[[ 57 -55 -63 -31]
 [-58  28  56 -26]] ==> -58

[[ -3 -31  18   2  18   5  20]
 [  0  16  29  19  -3   4  -7]
 [  4  52  50  21   1   5 -18]] ==> 0

[[  9   9 -16  -1  -2   5  -1]
 [ 19  13  -8   0  12  11  -3]
 [-10  24 -40 -46  16  15  -6]] ==> 19

[[-27 -23 -25 -24  46 -28  -4]
 [ 33   0  -4  -2  49   0  -8]
 [  1 -44 -46 -47  51 -49  -7]] ==> 33

[[34 60 31 54]
 [ 0  1  2  6]] ==> 0

[[-14 -22 -24   1]
 [ 64 -16 -10  28]
 [ 19 -43   8  33]] ==> 64

[[  1 -30  53 -42]
 [ 50  52 -37  38]
 [-32   5  22 -59]] ==> 50

[[-14 -14 -10  65  14   2  32]
 [ -6 -10 -26 -56 -13 -35 -40]
 [ -4   7  11 -44   0 -10 -38]] ==> -6

[[-14 -51   8  41]
 [ -9 -50   4  40]
 [  5  29   6 -19]] ==> -9
---
(46, -3, -17, 3) out -3
(-36, -10, 54, 35, 39) out 54
(-30, -13, 5, 44, 54, -49) out 44
(-63, -7, -21, 1, -36) out -21
(-19, -14, 49, -12, 24, 20) out -12
(-60, 32, 48, -40, -57) out 48
(-34, -11, 6, 30, 12, -52) out 30
(-38, 25, 58, -34) out 25
---
[152, -726, 530, -914, -713, -252] Out: -252
[4201, 1080, 7967, 8648, 3889] Out: 3889
[7, 3, 7, 8, 0, 0, 9] Out: 9
[710, 106, 796, 751, 732] Out: 732
[698, 524, 832, 904, 151] Out: 151
[140, 44, 95, 202, 212, 179] Out: 179
---
[[-1, 17, -16, 26, -15, 18, -44, 27, 12],
 [-26, -13, -1, 15, 11, -4, 2, -28, 2],
 [-37, 23, -39, 20, 35, -2, -1, 21, 14],
 [-13, 28, -31, -2, 22, -4, -2, 35, 4],
 [-18, 24, -28, 1, 25, -6, 4, 27, 5],
 [-8, 28, -31, -3, 13, -1, -5, 37, 6],
 [1, 22, -18, 18, -13, 17, -35, 28, 10],
 [2, 15, -18, -17, 6, -6, 2, 27, -3],
 [-17, -6, -2, 34, -7, 10, -29, -12, 11]] -> 14

[[-7, 4, 7, 6, 12, 10, -14, -3, 14, -28],
 [-13, 6, -8, 10, 15, 5, 27, -42, 3, 1],
 [15, 3, 1, 3, 4, 21, -7, -17, -23, 17],
 [22, 3, 13, 15, 15, 10, -13, -21, -17, -6],
 [10, 1, 9, 7, 8, -2, -2, -19, 24, -12],
 [10, 8, 12, 26, -3, 20, 23, -33, 24, 7],
 [16, -15, -4, -11, -6, 13, 0, -14, 3, -4],
 [14, 0, -2, -18, -2, 16, 12, -21, 10, 21],
 [-14, 31, 19, -5, 16, 19, -8, -15, -9, 33],
 [-15, -3, 3, -7, 21, 13, 22, -16, 1, 3],
 [-22, 3, 18, 11, 4, 29, -7, 12, 13, -18],
 [1, 1, 0, 9, 47, 39, 8, 3, 13, -3]] -> 17

[[741, -593, 764, -495, 700, -574, 741, -613, 700, -330, 349, -160, 486, -328],
 [425, -413, 654, -438, 524, -374, 723, -590, 741, -593, 764, -495, 700, -574],
 [-374, 723, -590, 741, -593, 764, -495, 700, -574, 741, -613, 700, -330, 349],
 [-438, 524, -374, 723, -590, 741, -593, 764, -495, 700, -574, 741, -613, 700],
 [-590, 741, -593, 764, -495, 700, -574, 741, -613, 700, -330, 349, -160, 486],
 [-413, 654, -438, 524, -374, 723, -590, 741, -593, 764, -495, 700, -574, 741],
 [524, -374, 723, -590, 741, -593, 764, -495, 700, -574, 741, -613, 700, -330],
 [723, -590, 741, -593, 764, -495, 700, -574, 741, -613, 700, -330, 349, -160],
 [654, -438, 524, -374, 723, -590, 741, -593, 764, -495, 700, -574, 741, -613],
 [-128, 425, -413, 654, -438, 524, -374, 723, -590, 741, -593, 764, -495, 700]] -> 349

[[808, 909, 963, 992, 959, 887, 773],
 [123, 224, 368, 520, 667, 800, 896],
 [354, 504, 650, 783, 887, 960, 989],
 [917, 972, 987, 951, 872, 757, 622],
 [889, 767, 637, 487, 340, 206, 105],
 [759, 879, 956, 986, 974, 915, 818],
 [15, 74, 162, 288, 425, 578, 720],
 [846, 930, 986, 985, 935, 852, 732],
 [47, 119, 227, 361, 517, 662, 799]] -> 989

[[-18, -19, 15, -6, 29, -11],
 [-2, 16, -14, -1, -16, 17],
 [-20, -12, 6, -34, 7, 11],
 [-24, -22, 15, -25, 25, -2],
 [-4, -23, 10, -9, 10, -20],
 [-14, 13, -7, -2, 3, 18],
 [-20, -18, 14, -8, 29, -8]] -> 11
---
[-52  39 -18  63 -33] → 63, -52

[-38 -32 -51  64] → 64, -51

[-47  22 -12  -7 -59] → 22, -59

[[  5  42 -42  50 -44]
 [ 32 -11  58 -14  29]
 [-54 -23  -8   2   8]] → 58, -54

[[-56  -2 -32 -27  -5  51 -46]
 [  8 -29 -11 -13 -60  15   1]] → 51, -60

[ 20  53  15  55  23 -43] → 55, -43

[-26  61 -48 -33 -63 -40  40] → 61, -63

[ 13  46  15 -34 -53] → 46, -53
---
[ -5  22   0  62   1 -35  13] ans = -5
[ 22   2  40  33 -65  -5] ans = 22
[ 50 -23   0  -8] ans = 50
[ 18 -17   2  15  24 -50  14] ans = 18
[ 45  15  55 -11] ans = 45
[ 54 -22  21 -15  10] ans = 54
[  9   8 -12 -32  53] ans = 9
[-45   0  18  -3   9  27 -47] ans = -45
[ 1 53 50 38 20 41] ans = 1
[-21 -21 -23 -40  60] ans = -21
